cols: vak pako gazep bar zivus bugi
 -2  -4 -15  12  12   5 : C
 19   4 -24 -10 -11  26 : M
-10 -10  -3   4   0  -2 : B
 -3 -24 -22 -58  37   2 : A
 11  16 -18  11 -14   1 : L
 -2  -3 -10  -9   4   1 : X
 -1  11  -7   8  -6 -10 : G
 2 -2 -1 15 -2 -5 : J
 -3 -10  -2  -9   4   0 : H
11 -8 -7 12 17 -1 : K
 -3 -10  17  -4  -1   2 : Z
 -5 -12 -29 -28  24   9 : S
perm:   0   4  -9  -2 -10  -3 -> H
perm:  -3 -10   0  -2 -10   4 -> B
perm:  -9   4   1  -2  -3 -10 -> X
perm:   4   0  -3 -10  -2  -9 -> H

cols: vali pamer beru Gib Rak fodor loke begam Lup
  3  21 -59   9 -33   2   1  16  16 -> Nugud
-10 -17 -41  -1  21   6   8  15 -20 -> Manev
-59   1   9  21   2  16   2  16 -33 -> masi
perm:  16   1  16  21 -59 -33   3   9   2 -> Nugud
col: -59 -41 -> beru
perm: -33  16 -59  21   2  16   1   2   9 -> masi
perm: -59 -33   1   2   2   9  16  16  21 -> masi
col:  9 -1 -> Gib

cols: sus let mok zetu
  6 -47  51 -22  Sapi
  7 -47  51 -22  Daki
 43  -7 -11  44  Tupu
col: -47  -7 -> let
perm: -22  51 -47   6 -> Sapi
col: -22  44 -> zetu

cols: ladun Biku fil fase Nutud ridos kor kun
-32   2   4  37  22 -19 -10 -31 : Ziruk
 23 -19 -32 -31 -10   4   2  37 : nez
 24   9 -11  15 -11  -1   6  -3 : dipir
-29 -15 -41   2 -12   2  -5 -25 : gimug
-12  11  26  -8 -13  28  21  20 : verum
-23   0  28 -21 -10   8 -16 -15 : Bog
 12   9  -1  48  -3 -17  -2  10 : tates
-11   8   3 -16   7 -28  14 -17 : Zib
col: -19   4  -1 -> ridos
perm: -19  23   2 -32  37 -10   4 -31 -> nez
col: -19   4  -1   2  28 -> ridos

cols: tuk Paz mubev mudom sukos
 -3 -15   9  -3  -7 = Nule
 14  19  -6  17 -55 = fasob
 33 -25   0  38   1 = rovu
  1  38 -26   0  33 = zalis
col: -15  19 -25 -> Paz
perm:  33   0 -26  38   1 -> zalis

cols: Dulib lobuv nafub Kal
-18 -19 -12  -4 = lifar
-20  -1  -8  25 = zibu
  1  46 -17 -17 = vap
  7 -33 -26 -23 = Refi
  8 -16 -25   6 = sunup
-23 -32 -26   7 = piv
-24 -16   6   8 = sas
41 34 -5 -8 = ner
 -3 -12 -19 -18 = sibe
perm: -32   7 -23 -26 -> piv
perm:   7 -23 -33 -26 -> Refi
col:  25 -17 -23   6   7   8  -8 -> Kal
perm:  -4 -18 -19 -12 -> lifar
perm: -25 -16   6   8 -> sunup

cols: san kerol Gude zigi
-2 -2 -4  3  taz
 -1  39 -31 -22  zef
-18   1  28  -2  kifan
 -8 -23   4  55  Based
-54 -13  17 -27  tem
 39 -32 -22  -1  Vid
perm:  -2  28   1 -18 -> kifan
col: -22  -2  55 -27 -> zigi
perm: -22  -1  39 -31 -> zef

cols: Sebob kupi Pep zos Guze
  7  38  19 -52 -10 : Runo
 19  38 -52  -9   7 : geva
 19  38   7 -51  -9 : natin
col: -10   7 -> Guze
perm: -51  -9   7  19  38 -> natin
col:  7 -9 -> Guze
col: -52  -9 -> zos
perm:  -9  19 -52  38   7 -> geva
perm:   7  -9 -52  38  19 -> geva

cols: sati rodo Gosu Sav
 32  -7 -16  16 = Femok
 -5   1  -1 -26 = gevug
 -5   1 -25  -1 = bevob
 41 -41 -13  32 = Peka
 32  -7 -15  16 = rogu
col: -25 -13 -> Gosu
perm:  -7 -15  16  32 -> rogu
col:   1   1 -41  -7 -> rodo
col: -25 -13 -15 -> Gosu
col: 32 -5 -> sati
perm:  -5  -1   1 -26 -> gevug
col: -13 -15 -> Gosu

cols: Tude mufo rata ziv Kogus
 13  -9  54 -23 -43 -> zadun
-43  46  59 -20  36 -> Zosuv
-22  54 -44  -9  13 -> girik
-44  54  -9  13 -23 -> rer
-36 -46  60  37  20 -> Dezo
perm: -23  13  -9  54 -44 -> rer
perm: -44 -23  -9  13  54 -> rer
perm:  37  20 -36 -46  60 -> Dezo
perm: -23 -44  54  -9  13 -> rer
col: -20  -9 -> ziv

cols: Vemi Mikiv Dis tas kedok lati Sig mik Soza lanuz
 11 -29   7  13  -6 -42 -22  13  17 -15 = gatas
 24 -36  14  -2   5 -53 -44   2  16  -7 = sifub
 11 -29   7  13  -6 -42  -3 -13 -30   2 = mib
 24 -36  14  -2   5 -53 -44   2  16 -14 = Supuv
-40   0 -32 -28 -28  15   2 -33 -35 -17 = Pused
col: -15  -7   2 -14 -> lanuz
col: 24 11 -> Vemi

cols: gopa kug bam zokig nepo gumab Vidup tuze noze
 11 -10 -16  16  -2  29 -33  -5  15 : dufuv
  7   1 -30   0  -7 -16   2  -6  14 : Ton
-24  -1   3   5  -1  31 -31   3 -23 : Zeseg
 11 -10  -3   2   0  35 -40   1  14 : Nolu
 14 -16  -6   7 -30  -6   0   1   2 : ladat
 -4   0  25 -49  -1  -4  -5  -3  -6 : Mepaf
perm:  -4  -5  -4  -3   0 -49  -6  25  -1 -> Mepaf
col:  29 -16  31  35  -6 -> gumab
col: 16  0  5  2 -> zokig
perm: -30 -16  -7  -6   0   1   2   7  14 -> Ton
col: -40   0  -5 -> Vidup

cols: vodo bugu fela bim Mov lisu
 16  17  -3 -30 -42 -10 -> buki
-10 -31  -3  16 -42  17 -> beka
  0   5  36   3 -19  -5 -> gok
-10  16  -3  18 -42 -31 -> lubo
perm: -42 -31 -10  -3  16  17 -> beka
col: -19 -42 -> Mov
perm: -31 -10  16  -3  18 -42 -> lubo
perm:  16 -10 -42  -3 -30  17 -> buki
perm: -42  17 -10 -31  -3  16 -> beka
col: 16  3 -> bim

cols: Fir Fovis gon paza nudu Leram bul Tukis Soraz
 -7 -27 -13  -4  -3  20  10  -7   5  Dubun
  3   2  21   0   0 -23   7  -5 -42  kuro
-15  -7 -22  -6  -4  11 -23   1  39  vela
 -7  -3  20 -13  10 -27  -3  -7   5  Sogo
-21 -32 -33 -31   9  11 -42  -5  13  vofor
-23  -4 -51   1   0  17 -53  -2  12  timet
perm:  20  -3  -7 -13   5 -27  10  -7  -3 -> Sogo
perm: -23 -22 -15  -7  -6  -4   1  11  39 -> vela

cols: pudaz zibod mezon lep pob rus tifol baze
  5   0  -2  -7  45 -17   7   9 -> gefat
 11   0   2   0  29 -14   5   3 -> Val
-19  13   2  -8  22   6 -10   1 -> Lito
col:   5 -10 -> tifol
perm:   1 -10   6  22  -8   2  13 -19 -> Lito

cols: zope Zafu vapav Ruf bige tisid Rizi kiza lav
 -2 -14  -5  -9   2   2  -5  43 -12  Ruzo
 -5  -2 -12  43  -5 -14   2   1  -9  nilod
 -4 -37  30  44   0  -4  -6  -2 -36  neku
 -9  -2  -5  43   2 -12 -14  -5   1  nubi
col:  2 -5  0 -> bige
perm:  44  -4  -2  -6  -4   0  30 -37 -36 -> neku
perm: -14 -12   2  -5   2  -9  43  -2  -5 -> Ruzo
col: -5  0 -> bige
perm: -12  43  -5   2   2  -9  -5 -14  -2 -> Ruzo

cols: Dafi Gem Gile goto sopes gafib Sopaz vube
  8  -3   0  14   1 -13  -4   7  funi
-30  -8  -6  32  20   8  41 -58  lubi
 29  19  19   1 -16  35  16  23  tum
 10  18  22 -19   3 -11  10   0  Vup
 20 -30   8  -6  -8 -58  42  32  fofut
 29  19  19   1 -25  20 -31 -28  ruvu
 10   4  27  11  13  -2 -20 -21  zaniz
col: -58  23 -> vube
perm:  41 -30  -8 -58  32   8  20  -6 -> lubi
col:  23   0  32 -28 -21 -> vube
col: 41 16 10 -> Sopaz

cols: zov volok Diro mabe Fas Vovet sata Duva tuf
 -3   8 -25 -10 -16 -19   2   1   1 -> sebub
-15   9  10 -15   4 -24  27   1 -15 -> Lis
 -5   7   4 -29   2  -4  -9  -9  -2 -> Ris
  1   5  -4 -10  -9 -15   9 -26  -1 -> paf
  8  -3 -12  16  -1 -34  44 -10   6 -> tir
-26  -1  20 -11  -1   3   7  -9 -30 -> Mudid
  8   7 -10 -34  16 -12  -1  -3  44 -> lifu
-30  15 -12  16   0  -1  -4  16 -27 -> vive
perm:  44 -10   6   8  -3 -12  16  -1 -34 -> tir
col:  4  2 -9 -1 -1 16 -> Fas
perm:   4 -29   2  -4  -9  -9  -2  -5   7 -> Ris
col: -10 -15 -29 -10 -> mabe

cols: roz suvam povi bufe pul zutag pokod
 -3  -9 -17  23  19 -31  17 : Von
 -3 -17  -9  19 -31  17  23 : kapu
 23  17 -31  19  -3 -17 -10 : Nidi
-32  -9 -17  19  17  -3  23 : Kup
col: -31  -3 -> pul
perm: -32 -17  -9  -3  17  19  23 -> Kup
perm: -31 -17 -10  -3  17  19  23 -> Nidi
perm: -10 -17  -3  19 -31  17  23 -> Nidi
col: -3 -3 23 -> roz
perm: -31  23  -3 -17  19  17 -10 -> Nidi
perm: -10  23  17 -31  19  -3 -17 -> Nidi

cols: ked lote ledap Lar nalon zema sazi benub
-16  26 -43 -18  28 -18  27 -14 : mobi
25 14 25  1 21 -9 -9 15 : Gede
15 15 25  1 25 -9 21 -9 : Fuv
perm: -9 15 15 25  1 25 -9 21 -> Fuv
perm:  1 15 -9 25 21 25 -9 15 -> Fuv
perm: -9 21 15  1 15 25 25 -9 -> Fuv

cols: nafez Kiv noban nikid Vit vila vobaz
 -8 -24  57 -10   3   4   3 -> siko
 1  2 26 -8  6 -6 -3 -> Bil
  4 -10 -24  -8   3   3  57 -> tuse
  3  57  -8 -24 -10   3   3 -> fef
perm:   3   3 -10 -24  -8  57   3 -> fef
perm:  57 -10   3   3 -24  -8   3 -> fef
perm:  1 -3  2  6 -8 -6 26 -> Bil
col:  -8  -8 -24 -> nikid
perm: -24 -10  -8   3   3   3  57 -> fef
col: 57  3 -> vobaz

cols: Fav mos gug gizo tiru dibe Gapod sezav beb
 38  24 -29  26  -1  54   4 -42 -37  zuka
 -1  26 -42 -29  54 -38   4  24  38  luti
 14  11   1   7  39 -59   1  -9 -17  pog
col: -42  24 -> sezav
perm: -59 -17  -9   1   1   7  11  14  39 -> pog
perm: -42 -38 -29  -1   4  24  26  38  54 -> luti
col: -1 54 -> tiru
perm:  54  38  24  -1 -37   4 -29 -42  26 -> zuka

cols: sazo feko zilup tosoz
-21  12 -24  -8 = riz
-14  26   5 -20 = Raloz
-47   9   4   4 = mono
 32 -32 -14  31 = Napud
  3 -10   3   0 = Gogaf
 38  -8 -21  20 = Dap
-23  -8  12 -21 = Fiko
perm: -21  12  -8 -23 -> Fiko
col: -21 -14 -47  32   3  38 -> sazo

cols: zuta Nikob fari Fudu vamad sasi tenen zuno
-43  23  11  -6  17  10  -6  37 = rogud
-24  25  26  47 -26  37 -31   3 = Gat
-24  -9  20  47   3   8 -16 -22 = malof
 26 -31  25 -26  37 -25  47   3 = fisik
 -5  11  -6  37  10  23 -43  17 = Rasug
-24  25  26  47 -26  37 -39   3 = Laku
-24  25  26  47 -26  37 -31  -8 = vaga
-16  15  12  43  -6  28 -34   1 = dula
perm:  47 -26  37 -39   3 -24  25  26 -> Laku
perm:  15  -6  43  12 -16 -34   1  28 -> dula
col:  47  47 -26 -> Fudu
col: -31 -16  47 -43 -39 -31 -> tenen
perm:   3 -24  25  26  47 -26  37 -31 -> Gat
perm:  -6  37  10  23 -43  17  -5  11 -> Rasug

cols: Girol Nuro zano Sidel
  0  -3  -8 -12 : riv
 17   5  -8 -34 : Tolo
 -9 -12 -52  11 : rit
  5  17  -9 -34 : Ragod
perm: -34  -9   5  17 -> Ragod
col:   5 -12  17 -> Nuro
col:  0 17 -9 -> Girol
col: -34  11 -> Sidel
perm:  -8 -34  17   5 -> Tolo
perm: -12  -8  -3   0 -> riv

cols: Vog zeto femob Nado
 -3   0  24 -16  Laba
 4 15  4  3  fulo
 10 -20   9  11  fati
 -3  24 -16  -1  dera
 -3   0 -11   4  fupob
-11   6  10  10  gefe
 10 -20   9   5  remo
 -5 -55 -16  -5  Gidiz
 15   4 -17 -14  Biger
perm:  -3   0 -16  24 -> Laba
col: -16   3  11  -1   4  10   5  -5 -> Nado
col: -16 -11  10   9 -> femob
col:  -3 -11  10  -5 -> Vog

cols: pozad demu Viki ruz gika Sero
-17 -16 -18 -13 -23 -14 : Rovo
-57 -52 -33  -3 -56   6 : lebos
-33 -55 -38 -16  30  15 : tadig
 14  30 -16 -55 -33 -38 : lalof
perm: -38 -55 -33 -16  30  14 -> lalof
col: -18 -33 -38 -> Viki
perm:  30 -38 -55 -16  15 -33 -> tadig
perm: -23 -18 -17 -16 -14 -13 -> Rovo
perm: -14 -23 -13 -18 -16 -17 -> Rovo
col: -13  -3 -16 -> ruz
col: -23 -56  30 -> gika

cols: gaz zas mabut kunim koti pefu bon fakeg Kazem
-34  -1  54  14 -14  13   6 -14 -13 -> Puzut
 12  13   3 -11  -6  18  -5  13  -5 -> vul
 12  13   3 -11  -6  18  -9 -22  -5 -> lur
 12  13   3 -11  -6 -21  -5  13  -5 -> nefi
  8 -11  -4   5 -27  -6  -9   9   7 -> zusip
  8  13   9  11   3 -25  14   5  20 -> puzit
 -6  23 -10  -8   3 -11   6  13 -22 -> Logez
-16 -21 -23   1 -39 -11  26   5  -5 -> Sut
 -9  -5  18  13  12   3 -22 -12  -6 -> zod
col:  9  5 13 -> fakeg
perm:  -5 -22  -9  18  -6 -11   3  13  12 -> lur
col:  13  13 -11  13  23 -21 -> zas
perm:  -1   6  13  14 -14 -34  54 -13 -14 -> Puzut
col: 12 12  8 -> gaz

